One vector is turned by the same rotation once a step. Each row is the vector after some number of steps, and that number follows the row.
The counts run from 0 to 151.
[132 141 137 124 111 123 128 141 125 150 114 200 131 106 142  88 116 175
 146 109 101 177 148  77 118 150  92 165 125 118 114 142  94  84 138 145
 150] : 70
[173  92 140 144  90 126 105 175 144 155 126 183 116  77 148 150  79 153
 124 147 111 173 107  92 128 132 128 155 120 136 111 132 130 101 142 145
 145] : 148
[118 164 136  65 152 109 140 105  91 114  87 149 121 104 134 136 137 192
 129 137 107 144 168  93 131 150 113 158  83 148  99 127 106 119 139 138
 156] : 106
[162 109 138  74 118  92 149  91 127  92 102 121 129 117  87 161 129 146
 190 148 117 149 141 172 134 112 124 130 104 147 110 136 154  75 138 119
 154] : 30
[127 152  91 127 124 101 135 104 109  84 109 181 130 125 135 133 138 131
 136 119 117 205 116 114 123 160 123 144 102 103 108 130  95  57 133 151
 127] : 133
[138 118 122  64 135 106 142 136 120 108 102 122 121 123 147 174  88 183
 144 183 129 148 157 137 149 115 134 117  70 126 136 118 148 107 158 127
 151] : 27
[146 111 147  94 131 133 147 124  95 124  69 124 100 106 128 129  92 145
 153 114  95 168  97  73 127 140 142 128 115 138  93  89 119 129 171 155
 181] : 81
[127 129  90  86 131 111 151  87  91  99  98 147 110 102 126 185 156 144
 158 128 154 155 122 125 135 162 122 116  99 169  77  99 109 130 122 133
 173] : 109
[115 141 137 103  83 115 125 127 114 108 120 145 109  81 111 179 138 145
 160 123 133 157 113  92 115 168 132 158 130 175 105 110  94  91 114 172
 150] : 47
[124 124 164  82 100 124 178 127 115 103 131 135 161 144 123 120  91 161
 173 140  88 170 123 104 130 165 145 132 117 110 127 121 113  67 147 156
 119] : 129
[137 106  87 104 148 100 121 101 124  84 106 156 102 113 169 194 125 162
 137 173 144 165 141 139 153 108 137 112  89 121 128 131 113  95 145 123
 141] : 25
[140  82 148 124 144 140 143  74 110  87 107 140 122 105 129 164 139 137
 146 132  98 180  94  88 142 133 141 127 121 123  84 125  76 103 145 135
 149] : 19
[159  90 109 140 145 100 102 108 131 121  95 164  89  80 144 162 127 120
 151 110 109 182  89 100 131  99 131 152 114 133  88 113 129 107 159 118
 170] : 84
[129  79 101 108 133  82 164 121 121 115 102 154 122 150 141 153 107 144
 205 113 125 175 103 139 158 120 143 107 140 130 119  99 162  84 154 108
 159] : 1
[163  77 112 155 114 122 101 124 139 140 104 170 108 105 158 148 112 172
 152 173 122 160 120 129 152 126 123 106 127 122 155 147  91  64 128 127
 133] : 151
[154  95  93  97  77 130 152 152 124 143 118 150 119 139 134 151  82 157
 197 148 150 171 124 154 138 139 112  87 130 140 141 117 148  83 137 138
 163] : 62
[180 136 104  84 108 136 114 136 121 127  90 142 104  95 140 126  82 155
 118 172 115 182 141 141 114 120 109 128  72 116 120 141 132  97 163 146
 154] : 57
[145 118 122 120 120 101 142 163 117 124 123 190 159 141 155 111 100 198
 126 162 116 154 162 104 150 183 131 136  97 131 103 138 114  83 114 120
 106] : 39
[129 148 138  81  87 159 150 120  84 121 111 137 135 106 116 134 121 176
 138 152 141 162 145  97 115 189 119 127 102 158 101 122  79 115 114 173
 148] : 45
[144  97  99 140 113  89 151 129 137 110 138 199 162 142 148 140 124 146
 148 137 130 178 126 127 147 171 128 126 114 127  92 138 125  61 108 104
 112] : 37
[128  96 113 104 132  73 148 120 131 114 110 152 115 132 137 173 124 141
 211 106 130 159 114 135 146 107 128 130 142 142 132  98 162  81 151 116
 172] : 0
[109 121 134 135 169  79 131  98 119 100 108 181 137 130 147 142 147 184
 154 137 101 156 143  96 157 145 131 162 119 130 127 140  91  69 120 106
 128] : 102
[134  77 157 106 114 120 160 102 134 116 150 178 130 121 116 160 154 144
 211 107 117 180 130 122 127 122  92 140 142 144 102 138 123  91 126 122
 167] : 96
[142 111  93  77 143 105 140 119 116  96 103 137 114 125 167 183 101 175
 129 185 142 156 145 147 156 111 135 103  75 119 138 118 129 101 148 123
 139] : 26
[172  85 127 132  87 152 124 167 131 151 116 166 113  98 144 131  73 139
 125 139 115 195  97  89 123 153 131 123 111 134  91 124 119 106 150 150
 150] : 147
[129 117 150 103 141 123 116 139 135 100 130 162 109  82 162 179 121 159
 111 151 101 181 123  84 134 118 126 173  84 126 105 127 111 115 164 148
 148] : 22
[128 117  95  83 120 122 162 119  83 104 100 141 120 117 143 190 126 139
 152 134 150 167 115 115 135 160 138 106 101 159  73  86 126 137 135 140
 168] : 110
[177  98 125 129  93 114 118 108 123 143  88 146 105  82  91 137 121 118
 172 120 108 164  90 121 117 152 137 141 131 169  81 115 129  91 123 141
 156] : 144
[137 106 147  97 140 146 140 122 121  98 122 152 118  95 161 167 104 152
 111 149 103 196 119  72 131 131 130 147  87 116  89 125  98 120 170 155
 148] : 21
[134 141 114  97 102 155 152  99  82 121  98 140 134 114 116 128 130 173
 137 159 138 158 149 113 132 195 122 110  99 148 101 136  66  97 112 157
 144] : 44
[128  80 138 116 117 123 168 100 121 109 153 181 138 144 140 156 144 141
 199 109 120 192 122 108 137 136 102 121 142 124  99 137 105  90 134 125
 151] : 97
[131 113 114  81 118 113 159 147 101 106 111 139 133 112 147 186  91 150
 146 135 136 157 118  98 144 165 146 123  99 168  75  87 145 138 140 140
 162] : 111
[125 164  80 111 124 111 145 123 102  94 109 185 131 132 157 124 118 142
 119 123 134 200 126 111 128 167 124 132  93 104 104 130 100  80 138 148
 125] : 134
